One vector is turned by the same rotation once a step. Each row is the vector after some number of steps, and that number follows the row.
The counts run from 0 to 569.
[125 153 115 128 168  83 107 134 152 141 104 163  92  76 167 125 107  93
 148 108 144 113 118 112 128 110 142 122 122  92 119 106 168 187 103 111
 148]  182
[ 95 135 112 144 128  94 133 155 154 126 150 198 102  83 130 138 161 103
 143 142 171 149 157 109 151 114 121 122 151  91 109 123 181 122 105 128
 160]  282
[153 152  81 135 104 115 127 126 166 132  80 114  87 136 140 116 197 149
 107 154 113 114 154 107  90 103 141 100 137 164 131 135 128 121  89 129
  99]  455
[130 158  98 143  84 120 127 166 124 167  89 151  87 102 161  69 117 156
 182 155 127 103 100 147 151 123 148 105 111 130 134 131 134 133 163 106
 113]  486
[154 129 118 130 118 108 107  95 110 108  67 159  93 127 176 126 128 113
 153 137 149 103 109 163 122 163  83 140 102 112 131  72 170 127 128 115
 126]  410
[110 109  82 137 115 130 144 142 133 122  95 154 114 149 105  81 192 118
 124 160  87 125 166 111 146 149 118 136 130  89 106 104 112 124  74 119
 154]  145
[160 146 108 161 110  74 139 130 177 120 105 127 125  99 127 120 144 109
 164 158 139 143 103 159 140 158  75  88 135 119 126 134 184  97 118 114
 151]  509
[108 126  75 150 141 134 117 114 155 140 104 120 103 132 152 134 180 126
  90 119 129 118 187  84 106 101 137 145 113 116 123  82 120 119  82 164
 126]  452
[151 130  89 158 134 135 133 105 164 115 119 125 129 170 145 130 183 138
 130 170 113 128 164 143 132 173 108 122  97  96 110  91 118  94  94 114
  89]  132
[100 100 122 162 123 110  90 112 127 139  98 168  77 109 186 140 129 104
 127 124 154 108 134 145 125 151 133 192 106 142 147  72 140 108 124 151
 149]  304
[122 145  92 132 135  91 119 158 161 111 111 164  65 105 139  89 141 135
 153 111 129 143 123 121 145 138 148 100 119  90 116 120 159 184  91  90
 158]  276
[159 131 103 130 128 114 110 112 119 103  66 155 106 121 173  95 124 111
 162 140 143 101  91 169 117 164  94 135 112 110 129  74 173 129 130 106
 140]  409
[104  97 126 146 120 110  98 112 166 144  72 127 100 116 145 117 133 123
 120 102 104 131 153 152 161 167 126 176 124 116 121  99 117 138 103 184
 162]  529
[131 184  89 106 127 106 119 148 123 137 113 148  87  86 121 104 164 128
 142 166 157 104  96 128 121 104 109 112 147 119 117 114 196 126 135  98
 101]  177
[122 119  99 167 129 100 122 131 132 128 123 157 105  88 140 137 136 108
 153 117 152 155 145 103 152 164  60 111 104  84 123 106 176 108 108 126
 168]  506
[124 162  77 146 108 129 134 131 142 149 129 150 107 101 140  92 130 133
 157 167 167 120 105 152 128 131  86 110 104 118 127 101 185  82 159  98
 112]  494
[132 120  99 156 134 150 156 117 141 156  91 123 149 124 126  93 160  86
 151 155  78 109 168 109 129 145 103 142 121  73 105 115  81 142  78 133
 134]  237
[116 139 136 138 115  82 116 139 122 135 115 182  94  70 131 156 145  89
 163 125 180 145 152  97 147 114  99 116 126 118 132 136 185 128 114 153
 141]  189
[116 153 131 126 114 107 134 149 131 168 128 171  80 115 122 105 188 137
 133 168 146 102 130 143 116 118 148 162 160 158 132 114 165  82 149 121
  88]  70
[105 136 112 129 132 140 130  92 108 127  76 180  99 152 146 153 157  94
 121 159 135  95 177 125 125  74 129 133 114 122 112 103 131 150  72 134
  96]  558
[114 111 109 138 100  93 133 163 153 110 119 177  80 102 120  86 166  95
 166 142 154 135 143 148 111 154 143 166 117 122 154  97 154 120 130 122
 177]  292
[127 130  94 148  96 143 167  98 127 142  71 147 143 173 126 106 165 111
 128 186 104 105 175 153 135 108  97 123 117 111 114 117 117  97 110 136
 104]  240
[111 169  94 111 129 119 119 144 133 150 139 178  78  65 124 101 155 106
 136 130 156 119 125  85 100 106  87 135 145  87 119 102 173 134 106 109
 122]  175
[145 124 113 109  95 146 100 137 162 134  68 121 116 107 140  74 128 133
 177 154  96 129 102 146 166 174 107 134  82 109 120 117  96 150 120 159
 118]  22
[116 132 114 136 147 153 126 103 173 178  97 122 144 116 120  99 156 116
 134 128 126 124 183 108 151 110 128 152  76  68 111  95 106 147 125 187
 112]  344
[ 80 116 141 147 124  91 121 125 155 184 117 192  52 125 139 115 140 127
 121 119 114 112 168 121 135 108 179 173 113 133 136 104 137 140  98 133
 126]  65
[144 127 116 153 121 107 115  69 122 138  57 133  94 139 168 158 122  83
 141 139 125 100 126 149 110 157 105 143  99 148 145  84 140 118  92 133
 114]  318
[128 146 135 141 119  77 122 157 141 131 110 164  98  49 124 138 154  88
 172 132 160 142 139  96 147 113 112 111 139 119 126 144 181 143 118 152
 150]  190
[100 120 131 145 126  82 128 122 141 158  84 172  70 152 134 107 164 152
 127 149 114  98 142 155 149 112 198 157 120 151 131 109 153 138 121 119
 114]  63
[106 158 114 122 119 149  96 147 174 170 119 156 106  92 167  95 134 172
 116 125 118 119 131 124 142  80 116 120 133  50 100 128 116 145 113 146
 105]  259
[147 169 127 104  99 124 139 142 151 143  85 159 104 105 113 108 174 102
 168 177 109 109 138 123 111  83 134 101 145 137 122 160 122 158  94 138
  84]  563
[143 130 140 108 118 113 121 136 163 117  63 110 149  88  95 100 199 114
 161 165 126 129 143 134 153 145 108 150 140 121 118 132 142 123 132 195
 124]  431
[139 128 122 145 136  98 115 136 163 131  99 139 116 103 168  89 141 101
 151 165 136  89  93 185 119 168 166 176 140 152 139  77 143 110 153 128
 134]  301
[160 145 105 130 133 116 112 124 135 105  75 135 119  90 170  88 126 101
 156 142 133 110  79 161 113 158  98 140 129  85 121  73 160 134 131 108
 158]  408
[156 126 115 148 102 142 125 146  96  98  63 149 131 120 170 115 138  99
 196 178 118  99 129 169 158 164 113 128 137 122 119 130 106 120 140 135
 119]  8
[109 132 164 131 117  81 143 116 170 162 137 182 102 136 110 144 189 129
 116 179 123 124 164 125 145 110 146 136 143 128 109 140 158 102  87 122
  93]  56
[119 123  93 167 125 118 133 118 143 141  80 135 132  93 135 129 105  60
 181 124 152 133 166 128 164 125 108 132  78 113 136 110 129 146 137 172
 166]  105
[113 154  89 154 109 126 162 138 143 180 113 164  93 132 104  69 134  86
 171 175 118 111 142 136 133 118 151 121  98 132 126 126 130 130 123  84
 103]  478
[120 161 126 140 160  88 100 119 144 146 109 163  92  81 177 147 104 103
 140 117 150 106 110 116 155 102 140 118 135 104 104 106 180 174  97 117
 126]  181
[ 98 136 119 152  83 142 135 101 144 174  76 143 123 113 144 125 134 124
 115 154  88 113 169 126 159  78  95 115 136 110 110 149  93 116  89 180
 129]  243
[129 127 108 119 130 124 116 107 203 146  89 113 132 117 114  83 178 110
 138 135 123 143 163 132 103 133 138 165  93 105 142  86 108 141 102 185
 132]  438
[ 91 153 100 134 131 135 115 116 166 169 158 172  67 108 137 123 126 138
 121 116 134 150 154  99 157 118  96 108 102  91 100 107 156 145  85 109
  91]  266
[100  97 106 156 115 113  94 117 131 143 102 151  74  89 162 129 127  98
 132 112 147 121 129 121 117 152 117 181 111 150 155  81 137 104 124 157
 163]  305
